In the data rows, the value 128 means zero.
Some points, one per row:
[103  36 195 122  97 173  81 163  90 178 160 108 135 242 171 125 223 228 199 104  94 132 161 244]
[124 206  65 125 157 134 108 115  63 120 208  91  61  96 165 100 161 113 132 158 158 109 150 100]
[175  72 110 110 115 170  88 124 131 122 172  89  81 102 111 119 137 114 121  73 131 187 115 138]
[131 138  88 119 121 120 199 102  60  50 166 122 122 122 158 133 122  90 190 135 215 138 155 177]
[  0  96 138 127  90 192  24  89 123 191 186 193  36 130 219 255 125 241 170  93   0 136 123 233]
[138 120 157 150 104 153 139 133 143 113 117  98 130 103 104 158 144  88 114 163  83  70 129 103]
[ 94 121 133 166 149 173 123  89 188 182 103 182 108 143 128 153 105 139  74 177 169 111 180 162]
[164 122 171  55  93 132 204 178  70  32 142 175 189 125 175 114  62  61 183  53  71  99 100 120]
[162  86 196  61  88 157 193 181  64  69 143 179 147 177 171  62  80  64 206 107  81 121  95 153]
[117 178  94 126 140 133 113 118  85 127 184 105  86  94 136 111 153 110 126 149 127  99 142 100]
[130 125 156 142  98 151 139 129 142 118 123  91 125 100 105 153 130  94 113 156  91  72 127  99]
[ 91 133 119 175 151 165 122  82 196 184  84 191  92 136 126 167 113 137  79 166 162 107 186 160]
[ 96 121 119 134 118  82 132 119 120  92  70 116 125  87   6 187 155 114 150  91  89  62 132 142]
[ 99 130 107 182 147 164 126  94 202 196  79 185  85 125 117 174 111 149  82 144 140 113 188 164]
[114 148 131 124 125 111 120 129 123 136 149 114 136  99 120 127 135 110 122 141 104  92 120 102]
[113 119 139 121 128 114 126 141 135 121 105 108 145  90  85 131 130 136 136 139  93 117 128 133]
[204 113  83 152 148 176 180 160  81 146 126 139 198 101 128 250  46 169 101 147 160 255  53  70]
[177  90 196  69  86 152 204 167  56  77 153 182 135 177 190  67  88  67 210 136  86 138  99 143]
[156  59 144 118 109 175  97 101 107  98 112 129 129  66 129  81 154  99 115  57 139 171 116 136]
[133 115 163 147  88 134 148 115 146 105 125  99 128 103  97 145 162  90 104 154 100  62 119 114]
[141 122  96 100 115 129 192 148  69  39 163 146 157 146 151 118 100  86 183  72 175 109 134 169]
[107 125 141 159 130 153 126  94 174 178 110 161 115 130 132 138 105 140  91 174 139 113 180 169]
[137 136 153 133  87 105 138  67 133 132  67 120 128 113 147  95 173 107 119 147 160 120 122 130]
[210 143  72 125  71 105 119  83 176 175 148  43  85 145 127  83 215  47 121 177 215 119 151 133]
[143 146 147 119 133 119 112 142 124 129 120 102 148 115 104 118 146 170 129 138 114 109 153 119]
[ 91 111  80 201 163 158 123  62 211 196  63 194  73 111 118 182 111 136  73 120 156 120 189 172]
[188 161  94 129 135  86 163 137  87 128 164 114 187  60 150 160  87 134  65 136 171 224  56  58]
[123 143 131 132 133 111 122 128 117 129 141 129 139 103 119 141 119 129 136 131 125 103 114 122]
[119 106 178 161  84  57 155  60 157  86 135 133 131  75  76 148 196 109 109 126 157  28 112 126]
[207 114  81 149 151 178 176 157  87 145 123 139 188  96 130 251  43 174 104 165 157 255  61  76]
[158 143 133 102 173  78 135 158 112 113 170 106 178 105 162 117 118 128  76 142 131 139  73  63]
[130 128 155 129  79  48 168 107 114 130 141 146 137  68 149 108 123 150 113 133 148  99 128 112]
[117 107 139 122 158 101 122 138 146 114  93 116 158  98  80 128 135 148 139 143  96 134 124 153]
[164  66 204  52  78 180 182 189  67  73 144 173 157 215 170  70  76  79 209  73  79 110  98 164]
[ 72 139 129 109  81 163 100 127 125 143 154 129 102  88 113 148 135 142 133 119  78 104 130 133]
[209 172 192  87 238 138  45 253 158 180 153 102 213 255 171   3 224 255 213  47 214 183 203 181]
[112 109 174 163  88  72 148  72 150 102 141 130 136  78  87 138 180 110 113 142 136  44 111 132]
[105  95  76 208 167 175 115  64 214 194  52 216  66 104 117 176 118 137  61  97 179 131 193 169]
[ 51 133 122 123  62 143 163  74  95 102  94  88  78 157 155 103  87 100 184 212 233 159 134 186]
[160 111 150  83 100 133 185 182  95  48 143 157 189 116 148 109 100  84 165  47  94  87 112 139]
[138 125  95 102 106 117 199 141  71  32 167 143 152 133 138 124 103  91 183  85 178 112 135 170]
[126 129 134 125 125 105 123 135 120 113 103  95 139  84  76 136 139 130 125 142 106  97 138 135]
[180 170 179  96 175 144  70 218 142 172 139 106 192 255 129  53 222 255 191  29 166 154 188 159]
[ 88 114 142 166 112 122 132  59 189 179 118 179 105  96 139 121 105 125  74 192 193  79 166 176]
[ 92 132 106 194 156 168 131  91 205 195  81 199  85 137 110 181 110 156  76 152 160 118 191 164]
[ 90 103 146 167 104 117 126  47 185 174 127 178 104 104 121 116 108 128  78 188 198  89 153 168]
[128 205  67 123 156 145 112 106  69 126 213  95  74  98 158 115 161 121 133 154 158 101 147 103]
[ 94 131 103 186 153 171 129  94 195 199  70 186  88 156 111 182 115 155  91 153 149 117 192 155]
[116  93  83 188 161 170 111  62 202 189  61 198  81 106 119 167 116 138  69 109 162 131 179 174]
[129 119 142 122 122 105 127 124 133 111  97 116 140  90  86 127 141 132 125 141 112 102 139 140]
[205  21 164 130 125 189 105 129  98  68 116  95 109  72 115  89 144  66  93  78 146 158 110  98]
[ 95 219  70 122  13 142  93 133  95 139 140  78  37  27 109  96 102  43 138 115 104 141 108  89]
[123  69 197 113 116 168  84 177 113 176 148 120 154 251 140 105 215 225 202  75 110 128 156 214]
[133 118 136 144 127 148 129 138 141 147  83 113 145 126 128 132 146 128 134 154 108 124 120 131]
[ 82 115 120 138 115 119 115 150 119 119  68 119 109 125  38 228 128 161 138 101  50 106 126 123]
[ 88  46 174 132  82 164 112 150  96 173 142 112 117 176 146 141 191 182 182 137  78 113 132 212]
[143 124 134 124 128 153 140 125 116 149  96 112 156 111 148 157 119 148  98 151 117 163 124 102]
[143 207  68 133 105  23  79 145 124 114 207  49  51 122 174  48 134   0 134  96 146 125 107  98]
[ 96 111 140 169 115 120 127  55 186 180 122 174 106  88 129 118  96 124  80 191 180  84 166 171]
[117 137 135 109  87 115 178 157 116  77 136 142 152 116 123 108  98  92 149 138 149  95 126 136]
[194 114  89 142 152 187 170 163  98 148 120 135 196 103 124 235  54 193  82 178 142 229  80  71]
[ 81  74 115 136  48 158 166 109  94 121 127  74  73 201 128  64 139  99 199 212 243 162 137 221]
[140 127 146 125  83 102 136  70 137 149  59 117 127 114 169  84 166 103 120 158 169 140 123 138]
[ 19 228  57 166 227  79  29 129 127 132 145 215  85 138 161 153  63 146 117  74  54 128  89  63]
[126 148  69 134 114 127 192  90  66  58 165 114 106 113 162 148 122  94 187 160 211 155 154 175]
[204  18 156 127 129 195 101 126 105  68 105  90 114  74 119  92 140  67  95  64 139 167 101  95]
[137 127 158 121  61  79 150  63 125 155  87 130 124  95 173  97 150 122 119 142 166 124 139 120]
[130 126 133 131 121 104 127 141 119 119  97 102 145  89  85 134 139 132 131 144 113  95 138 132]
[144 117 123  95  99 123 187 159  86  47 153 154 172 124 138 113 108  85 173  86 147  96 127 150]
[122 115 168 153  91 107 142  95 152 107 127 121 128  84  95 136 169  94 109 143 121  51 123 121]
[113 137  83 111  71 167 104 146 148 153 170  80  80  94  63 143 137 107 137 149  74 111 130 111]
[191  72  72 100 107 195  70 133 145 121 212  74  53 109  98 116 145 119 123  67 145 192 117 147]
[118 120 148 110  98 115 123 120 149 131 109 121 158 107  93 138 152 134 119 136  91 122 134 133]
[207 186 163  96 224 125  66 222 155 160 137  74 213 255 192  63 181 255 165  85 181 196 169 121]
[ 98 162 130 113 124 105 102 129 134 127 151 133 124  82 121 118 150 115 114 136 104  99 114 100]
[103 160 128 125 129 116  99 131 129 132 160 133 120  84 117 114 145 121 115 137 107  96 114  98]
[124 162  75 129 165 162 127 130  93 137 166  89  98 114 128 143 114 148 145 157 135 113 147 119]
[109 118 144 122 128 115 129 147 135 129 101 107 149 101 100 130 132 135 128 145  85 118 120 131]
[106 122 152 122  98 109 127 100 158 131 122 120 154 120  81 128 166 124 123 137  89 119 130 146]
[121 118 133 118 139 104 130 137 138 119  94 108 150  90  77 127 132 128 128 135  90 110 134 134]
[124 155  47 147 212 162 120 149  79 136 173  75  92 129 158 136  95 171 166 159 151 137 140 137]
[213 232 190  79 191 117  62 195 146 166 149 100 214 255 175  71 199 255 181   3 191 193 183 128]
[ 89 136 114 191 159 165 125  97 204 198  74 186  84 146 105 192 116 148  78 146 150 121 194 156]
[ 94 141 117 136 110 137 147 111  86 102 124 101 105 139 105 153  95 116 167 169 189 115 131 172]
[176  86 196  61  95 159 188 176  58  76 153 180 139 171 183  57  87  63 212 126  86 135  98 143]
[138 132 145 114 122 110 125 143 126 124 106 101 141 106  92 123 148 151 129 139 115 104 149 127]
[171 160 174 106 156 147  77 205 137 172 121 108 171 255 120  73 224 255 184  39 159 157 177 146]
[125 134 153 130  85  96 135  50 144 102  92 128 151 106  99 118 201 109 129 122 129  98 115 148]
[214 186 188  81 252 141  43 247 161 175 150  90 238 255 176  26 215 255 211  30 189 190 202 159]
[135 100 165 136  97 145 126 123 127 117 114  97 130  81 115 125 131  99 105 131 112  93 119 108]
10 more points follow, each with its number after it:
[210 109 104 144 140 189 170 155 100 152 104 134 186 106 138 229  69 183  89 179 149 230  89  68] 0
[ 98 131 112 179 154 167 128  90 196 193  79 193  89 144 111 182 109 153  84 149 142 122 192 160] 1
[114 128 127 111  92 116 178 151 105  75 140 126 144 115 125 111  90  95 155 142 160 105 124 145] 2
[111 136 117 147 111 126 145 115 102 115 127 110 113 141 111 152  91 118 163 143 174 122 111 149] 3
[ 99 157 131 128 125 108 112 139 122 128 151 136 131  98 131 120 141 121 115 137 114  91 115 107] 4
[ 93 120  85 200 160 165 129  64 200 194  65 201  83 103 129 185 116 138  76 125 159 121 185 171] 5
[130 133 133 117 123 113 119 137 132 126  99 103 148  93  81 127 145 142 127 142 113 115 148 128] 6
[123 113 150 119 114 105 133 120 141 127 103 118 146 103  70 134 144 130 128 147  98 115 138 150] 7
[ 55 117 143 104  84 170 103 124 116 153 165 133 104 106 130 183 133 156 150 111  64  94 122 158] 8
[126 146 108 135 105 138 185 112  90  59 151  85 106 136 127 138 107  80 172 196 222 118 153 159] 9
Which three of these numbered points are nearest to each point below, looking only along the 3 directions in which the first points spread most? Their numbers follow each, nearest first.
[118 132 160 133 101  88 132 104 134 122 120 131 140  85 105 135 156 148 115 123 107  91 125 124] > 7 8 4
[ 79  78 129 141  98 142 119 159 112 144  93 119 110 146  84 185 159 157 159 112  72 111 135 160] > 8 7 6
[ 96 111  77 212 170 168 121  63 214 197  50 210  60 111 116 181 112 127  57 112 167 124 194 174] > 5 1 8
[136 119 135 144 168 141 143 133 159 168  59 110 146 165 185  98 129 154 126 172 135 175 141 131] > 6 4 7
[106 135 123 178 157 179 126 102 185 183  87 181 101 165 111 169 118 158  93 169 139 138 192 156] > 1 5 8
[108 122 150 125  94 128 126 119 143 137 120 107 149 101  89 133 149 125 121 132  84 121 133 131] > 7 8 6
[ 95 112  84 206 163 161 120  62 210 200  68 205  76 108 125 180 122 139  66 126 157 116 190 168] > 5 1 8
[ 99 126 147 131  77 110 127  95 147 132 114 128 153 116  78 132 181 132 131 131  94 116 134 145] > 8 7 6
[202 105  77 142 142 160 176 158  84 148 122 136 192  91 130 240  44 177  93 162 154 255  51  63] > 0 3 4
[200 110 105 137 135 185 175 151 100 151 103 129 178 102 133 223  75 171  95 187 146 215  86  73] > 0 4 3
[118 108 142 115 145 102 120 136 153 129  96 113 165 109  87 129 133 149 126 141  91 134 125 148] > 6 4 7
[ 98 156 125 119 124 121 113 128 125 128 146 108 118  96 115 125 140 117 124 131 101  90 127 107] > 4 3 6
[ 98 134 133 134  69 113 133 113 149 136 119 119 137 126  62 156 183 132 139 118  74 116 126 137] > 8 7 6
[102 148 116 134  89 108 170 123 107  88 137 112 133 104 123 113 112  90 146 180 178 114 135 145] > 9 2 3
[105 146  93 114  69 159 108 156 136 138 168  81  80  71  72 136 149  98 138 154  66 111 126 101] > 3 9 4
[189 136  88 133 140 155 158 144  94 147 126 117 190  82 123 213  62 157  92 138 161 254  64  65] > 0 3 4
[181  94 196  65  93 159 191 172  52  70 152 180 140 168 187  59  81  57 215 138  95 133  94 145] > 2 9 3
[ 95 132 111 180 155 165 129  97 198 188  86 185  97 142 109 185 112 160  86 150 146 120 188 164] > 1 5 8
[159  60 164 133 112 160 121 119 119  98 115  98 125  74 110 104 145  79  93 106 127 118 111 105] > 9 2 3
[190 103  95 145 152 188 164 155 102 143 116 127 193  99 123 232  58 186  98 177 138 228  81  68] > 0 4 3
[106 140 120 161 152 184 118 113 176 176  87 163 111 171 113 158 113 155 109 163 132 134 187 159] > 1 5 6
[ 98  99  79 203 170 174 119  48 203 193  66 208  68 101 122 171 119 137  67 108 170 128 188 171] > 5 1 8
[ 97 129 136 142  64 112 128 101 153 134 102 108 140 132  58 161 197 134 136 110  70 114 119 140] > 8 7 6
[147  83 165 131  97 145 125 121 122  96 117  93 125  84 111 113 137  92  90 119 123 107 111 106] > 9 3 2
[119 108 141 124 149 105 128 135 149 129  97 109 157 114  92 136 130 152 136 143  91 138 121 142] > 6 4 3
[133 122 141 149 156 142 133 136 152 168  70 117 140 149 163 108 130 133 136 159 121 153 146 123] > 6 4 7
[105 137 129 167 153 189 122 109 182 186  84 171 101 163 108 168 112 156  98 167 140 129 191 164] > 1 5 8
[105 143 118 178 150 182 130 104 188 179  83 170 106 154 108 175 110 150  96 155 148 126 194 161] > 1 5 8
[134 122 151 152 103 146 139 136 135 120 117  90 124 108 104 168 127  89 112 160  81  77 124 101] > 3 4 9
[166  90 199  61  91 164 189 186  61  65 149 189 152 180 174  70  84  75 203 112  82 115 102 142] > 2 9 3
[ 95 132 132 133  69 110 129 113 150 134 101 116 132 128  48 168 190 140 137 102  63 112 124 125] > 8 7 6
[131 122 146 157 111 145 138 130 136 116 127  95 120 109 102 175 128  88 113 153  84  67 129 100] > 3 4 7
[ 95 131 137 131  74 110 136 104 151 135 112 124 142 123  71 142 185 126 134 117  80 111 123 141] > 8 7 6
[113 112 140 126 138 107 127 134 143 125 102 114 154 111  92 123 132 145 135 149  88 134 128 131] > 6 4 3
[ 85 212  67 105  15 159  90 138 103 141 140  86  44  20  79 109 114  42 139 122  88 140 107  84] > 9 2 3
[169 137  95 129 132 140 164 139  91 139 124 110 175  79 126 210  75 154  79 134 155 232  75  72] > 0 3 4
[174 150  60 127 120  70 105 136 156 146 233  38  70 139 133  79 199  44 124 159 159 131 125 116] > 3 4 6
[141 124 137 153 170 151 134 134 158 163  65 121 133 176 163 118 128 150 130 174 132 169 148 136] > 6 4 7
[151 110  54  95  82 202  67 140 151 132 195  83  39  84  78 121 136 111 119  70 128 157 131 131] > 4 3 6
[ 99 140 123 173 154 176 121 103 194 186  79 181  93 158 111 181 112 156  86 163 141 121 195 159] > 1 5 8
[109 137 119 129  99 115 177 127 106  78 150 109 132 112 123 115 104  92 153 176 182 106 141 146] > 9 2 3
[115 184  90 126 143 133 115 120  83 135 181 103  90 106 130 133 137 120 135 141 139  97 151 109] > 4 3 6
[132 118 157 141 103 149 147 136 140 118 127  91 128 106  93 158 141 102 118 154  90  76 127 105] > 3 4 7
[126 106 143 124 129 102 128 109 124 112  92 121 149  97  42 152 135 125 126 138 110 104 142 149] > 7 8 4
[141  81 161 132  96 140 123 118 118  97 109 102 125  85 121 100 134  97  95 115 127 114 117 107] > 9 3 2
[112 140 107 141 102 149 180 109  90  69 145  73 109 144 123 131 101  79 168 197 214 107 150 164] > 9 2 3
[170  88 199  63  91 157 196 167  65  72 156 182 137 172 176  57  84  61 210 124  83 131  97 147] > 2 9 3
[202 118  78 153 157 169 177 164  90 149 119 139 192 102 127 248  41 169 107 149 154 255  55  70] > 0 3 4
[202 113  91 139 151 190 168 149  93 148 104 130 191 109 139 230  73 174  78 178 152 228  90  71] > 0 4 3
[126 142  98 134 106 131 180 110  74  58 161  87 107 132 140 136 113  75 175 199 231 110 159 160] > 9 2 3
[ 99 126 142 131  82 102 127  91 156 136 122 126 149 124  82 134 189 128 133 138  83 118 126 151] > 8 7 6
[211 112  83 148 134 161 174 168  82 139 123 153 192  93 131 243  40 173 104 158 154 255  43  69] > 0 3 4
[194 156  79 135 181   0 154 151  64 114 212 163 205  54 213 138  79 106  78 154 195 255   0  15] > 0 9 3
[138  88 162 139  91 151 125 111 124 101 113  94 127  78 115 112 136  84  98 122 118  96 117 109] > 9 3 2
[109 102 131 125 158 100 128 127 153 123  94 112 162 109  83 122 133 154 133 141  96 134 120 149] > 6 4 7
[202 103  97 141 137 189 169 147  98 153 112 137 188 102 136 234  66 184  96 186 157 232  78  73] > 0 4 3
[163  78 204  48  94 169 202 191  71  66 145 179 158 211 166  70  69  73 208  77  75 111  95 153] > 2 9 3
[135 119 153 135  96 147 140 134 140 119 116  98 133 102 109 155 134  92 113 163  87  72 126 105] > 3 9 4
[126 129 150 121  74  65 153 106 121 139 129 143 138  78 148 115 129 141 116 137 130 100 127 108] > 3 4 7
[154  88 194  57  90 150 182 187  69  65 137 181 158 171 161  62  80  73 197  86  90 106 100 141] > 2 9 3
[130 127 141 146 167 154 133 140 165 166  61 122 135 182 158 121 128 143 127 176 140 169 154 130] > 6 4 7
[ 82 121  98 202 158 148 131  74 208 200  65 205  76 121 111 188 110 144  66 151 163 105 184 162] > 5 1 8
[103 102  88 203 169 164 118  53 199 191  55 211  72 106 119 169 120 128  66 109 173 124 185 170] > 5 1 8
[114 122 138 112 105 121 129 129 147 127 106 119 148  95  78 139 141 135 128 140  87 113 131 137] > 7 4 6
[ 91 136 115 178 155 171 127  92 190 183  82 187  94 146 111 172 115 155  87 152 147 121 196 159] > 1 5 8
[ 37 129 145 107  69 163  88 112 141 162 160 143  86  72 136 174 157 165 135 121  40 108 124 160] > 8 7 6
[193 162  81 128 182   0 154 147  67 105 216 167 199  50 221 126  81 101  72 160 192 249   0   8] > 0 9 2
[189 179  92 132 151  59 159 141  78 114 166 109 190  58 171 144  91 111  60 125 188 226  50  48] > 0 3 4
[156  85 196  59  91 157 188 180  69  67 146 184 150 181 167  58  80  77 204 102  88 114  95 143] > 2 9 3
[190 169  79 137 190   0 151 148  67 111 208 146 194  56 220 118  93  90  66 140 194 247   0  22] > 0 9 3
[140 124 151 117  92  92 143  62 138 137  64 123 130 111 176  87 168 115 117 145 156 144 122 131] > 7 8 6
[ 99 134 116 175 146 175 132 102 189 190  83 182  95 155 108 176 116 150  94 163 144 124 186 158] > 1 5 8
[130 151  99 131 104 122 187 111  86  64 159 103 120 116 139 129 113  81 167 186 214 119 154 160] > 9 2 3
[ 79 124  94 212 156 155 128  67 224 201  66 212  75 127 107 201 113 128  63 149 170 101 197 160] > 5 1 8
[125 144  89 130 107 120 185  99  80  60 154 107 115 126 146 138 113  94 171 182 211 130 147 162] > 9 2 3
[ 93 127 135 182 157 170 128  94 198 188  95 189  93 158 118 166 105 148  78 179 166 110 190 158] > 1 5 8
[119 152 104 131 106 132 185 105  74  65 152  92  99 131 142 132 118  88 176 180 219 125 150 156] > 9 2 3
[137 114 145 148 105 152 129 136 133 119 114  87 131 108 104 164 121  98 114 163  86  66 129  99] > 3 4 7
[105 109  83 204 151 157 125  63 207 187  61 205  77 100 126 176 119 139  75 115 160 127 187 166] > 5 1 8
[104 144 132 162 153 185 129 111 169 174  89 166 110 172 107 160 108 159 102 164 131 133 194 148] > 1 5 6
[127 126 135 146 107 150 138 141 133 119 112  97 123 118 103 169 119  93 118 156  72  75 123  94] > 3 4 9
[108 111 139 119 147 109 126 143 153 125 100 116 154 112 103 126 132 152 125 158  88 134 119 139] > 6 4 7
[119 108 141 119 138 111 124 142 147 127  97 111 154 104  96 125 132 142 138 148  92 128 127 142] > 6 4 7
[136 154  93 131 113 133 192 114  76  52 151  88 111 130 132 134 114  74 174 200 225 110 155 165] > 9 2 3
[137  94 159 138  98 143 131 128 125 110 115  91 127  90 123 123 137  88 105 131 109  94 121 107] > 9 3 4
[133 133 128 138 122 138 134 126 104 128 130 113 136 127 115 164 108 136 136 132 138  88 131 122] > 4 3 6
[101 121 149 125  83 109 125  97 153 136 127 121 148 115  83 118 174 123 134 133  97 117 130 142] > 8 7 6
[101 140 115 165 158 182 126 108 188 191  77 186  98 167 105 181 109 158  91 162 146 130 189 156] > 1 5 8
[ 99 137 124 170 163 191 129 110 187 182  80 177 106 173 111 176 106 163  88 165 143 133 194 154] > 1 5 6
[127 110 118 154 142 128 119 139 160 163 111 102 138 143 133 129 116 159 128 174 118 142 133 150] > 6 4 7
[187 146  76 129 162  18 156 151  67 119 192 153 192  59 188 157  69 122  75 163 181 242   0  23] > 0 3 9
[151 123 136 134 117 157 146 146 125 142 107 117 164  99 122 166 118 154  97 159 102 152 109 100] > 4 3 6
[120 114 146 117 114 109 124 114 143 127 103 122 150  95  70 131 140 127 125 140  99 114 136 141] > 7 8 6
[146  98 194  61  87 156 183 192  74  64 135 178 167 162 159  70  72  68 191  76  78  97 104 136] > 2 9 3
[ 99 122 139 144  73 110 124 102 148 130 123 129 145 116  70 139 179 133 133 125  83 121 130 136] > 8 7 6
[156 161  77 129 112  67 102 153 144 137 219  45  69 149 123  94 155  52 136 129 134 131 123 119] > 3 4 9
[ 81  43 161 133  78 171 117 143  99 160 138 109 117 159 139 140 180 170 164 147  78 108 132 204] > 8 7 6
[ 94 130 136 177 153 179 129 107 186 177  90 172  99 153 106 165 110 143  86 169 145 116 179 153] > 1 5 8
[ 90 128  99 199 162 155 132  69 217 202  75 206  75 128 115 177 111 141  59 162 169 108 194 166] > 5 1 8
[110 153  95 125 105 133 181 103  70  68 153  95 112 125 143 142 116  92 178 175 209 129 151 169] > 9 2 3
[139 138 153 119  69 115 145  84 134 162  82 116 122  98 161  99 157 110 121 148 139 123 132 115] > 7 8 4
[143 129 160 122  90  89 145  63 132 135  60 127 136 116 172  94 163 121 111 145 162 143 124 128] > 7 8 6
[110 141 119 137  94 146 171 103  91  74 132  83 100 149 123 144 100  86 162 192 207 110 155 160] > 9 3 2
[110 121 149 129  91 122 132 120 143 126 114 110 152 102  96 129 153 127 130 134  83 117 120 133] > 7 8 4
[ 84 125  88 213 165 154 139  72 219 207  64 210  75 127 116 201 112 140  68 154 160 107 198 172] > 5 1 8
[142  95 191  51  82 148 179 183  85  61 146 185 165 158 163  77  71  71 184  75  73  98  98 130] > 2 9 3
[161 113 163  64  84 129 199 180  79  34 143 174 183 132 163 115  64  69 176  39  72  98 110 126] > 2 9 3
[132 135 155 126  77  84 134  62 140 137  89 131 125  90 132 100 176 132 125 135 176 104 124 132] > 8 7 6
[154  95  74  98  96 192  76 135 144 119 192  95  52  93  86 120 152 108 121  66 128 176 119 136] > 4 3 6
[100 125 146 128  86 103 125  94 154 126 121 121 153 116  80 125 171 129 132 136  91 122 125 144] > 8 7 6
[145 129 154 126  89  89 148  59 135 140  65 122 135 114 179  89 167 108 119 147 166 140 125 129] > 7 8 6
[ 99 134 106 176 150 174 131  99 196 193  81 183  93 153 101 177 110 153  83 152 145 124 189 156] > 1 5 8
[103 101  80 202 157 159 120  58 203 191  65 204  83  98 122 174 116 137  67 108 165 127 186 167] > 5 1 8
[ 36 243  64 172 255   0  41 134  85 113 187 208 117 132 222 114  74 127  75 128  81 132  54   3] > 0 4 3
[236 148  17 122   0 138 136   8 180 203  90   2  26 175 118  67 247   0 155 204 255 151 186 189] > 8 7 6
[114  99  80 198 165 162 115  57 201 188  56 209  75  98 122 169 116 135  62 113 168 134 189 172] > 5 1 8
[106  96  77 193 161 165 119  53 195 192  67 200  71  96 126 167 124 134  75 104 162 124 189 170] > 5 1 8
[ 92  16 196 126  77 168 106 156  95 179 157 102 119 210 167 144 207 211 190 131  80 122 145 251] > 8 7 6
[105 129 144 129  87 127 132 125 142 140 129 111 147 104 100 131 153 130 129 142  75 113 133 131] > 7 8 6
[ 81 128  92 208 160 154 135  66 226 207  68 208  71 128 119 193 122 142  70 133 158  92 191 161] > 5 1 8
[186  38 170 131 115 177 122 112 116  88 112  98 116  63 113  94 153  77  90  89 134 136 106 105] > 9 2 3
[190 154  81 134 168  10 160 161  63 110 197 155 196  52 207 149  65 122  79 156 182 250   0  20] > 0 9 3
[108 119 141 115 101 119 130 131 143 133 111 117 156  99  92 131 142 130 131 140  83 116 131 133] > 7 4 6
[127 141  72 134 116 128 200  82  62  55 165 115 105 117 166 148 126 102 186 152 221 156 154 184] > 9 2 3
[112  68 205 112 118 170  87 179 111 172 155 118 145 252 151 115 215 233 199  82 111 131 161 226] > 8 6 7
[150 104 143  90  99 133 179 173 101  59 147 158 181 123 139 105 103  92 152  62 101  85 119 139] > 2 9 3
[137 147  79 129 119 109 192 101  73  62 165 127 115 110 155 137 132  99 180 149 207 139 155 175] > 9 2 3
[172 194  95 131 188   0 139 136  85 113 198 128 186  64 209 102 113  94  65 129 184 230  14  18] > 0 3 9
[124 141 134 134 138 116 130 131 109 130 145 120 142 113 122 136 126 121 133 136 124  81 124 115] > 4 3 6
[103 136 139 173 159 174 128  88 181 182 108 177 112 135 138 136 109 138 102 187 152 117 191 172] > 1 5 8
[128 122 139 130 110 141 133 133 133 139 113 109 153 103 103 150 137 132 111 145  98 124 120 104] > 4 3 6
[ 68 113  70 114  87 174 204  46  37  61 146 104  41 152 217 176 110 124 234 148 196 235 147 213] > 9 2 3
[119 144 124 129 137 114 120 133 117 126 142 130 136 107 125 134 127 124 132 133 115  95 116 105] > 4 3 6
[127 122 147 151 100 144 136 141 140 116 119  84 123 111  95 155 127  91 118 158  89  71 124 101] > 3 4 9
[189 167  83 131 191   0 149 154  71 108 215 164 198  59 227 118  92  95  68 160 189 235   0   5] > 0 9 3
[139 128 133 157 163 154 133 137 159 161  64 117 132 165 158 111 127 138 134 168 129 159 145 129] > 6 4 7
[101  96  85 191 155 155 121  58 199 195  67 197  76  98 126 169 116 135  64 116 161 124 183 176] > 5 1 8
[ 78 133 142 105  94 168 109 125 116 143 157 115 102  91 115 162 137 148 139 125  75 101 134 142] > 7 8 6
[ 89 137 124 138  71 126 135 131 148 133 101 118 129 134  41 183 188 143 137  95  59 113 127 120] > 8 7 6
[ 75 133  76 111 114 149 203  53  35  61 168 114  65 161 210 158  89 118 216 160 233 191 160 201] > 9 2 3
[115 120 146 128 104 117 127 126 146 134 121 109 154 101  95 130 149 126 127 131  80 110 131 131] > 7 6 4
[125 214  96 136 233   0  99 144  83 108 208 144 172  87 224  77 118  89  52 155 150 175  40   3] > 0 3 4
[169  85 202  41  85 158 204 189  64  53 152 187 155 195 177  62  70  62 211  93  81 120  93 146] > 2 9 3
[174  87 197  61  85 148 200 171  63  78 154 183 140 174 192  59  88  59 207 125  93 128 101 147] > 2 9 3
[105 106  86 200 159 167 117  64 198 187  66 199  76  92 121 171 127 129  71 114 157 127 184 175] > 5 1 8
[174 175  93 129 152  73 156 136  91 124 155  97 189  64 160 156  99 121  65 125 173 216  49  50] > 0 3 4
[ 77 130  99 202 156 153 128  77 221 202  68 207  77 135 111 187 116 145  67 149 153 108 195 166] > 5 1 8
[157  89 198  55  90 155 190 184  76  58 139 190 163 166 168  72  70  67 200  78  76 107  97 135] > 2 9 3
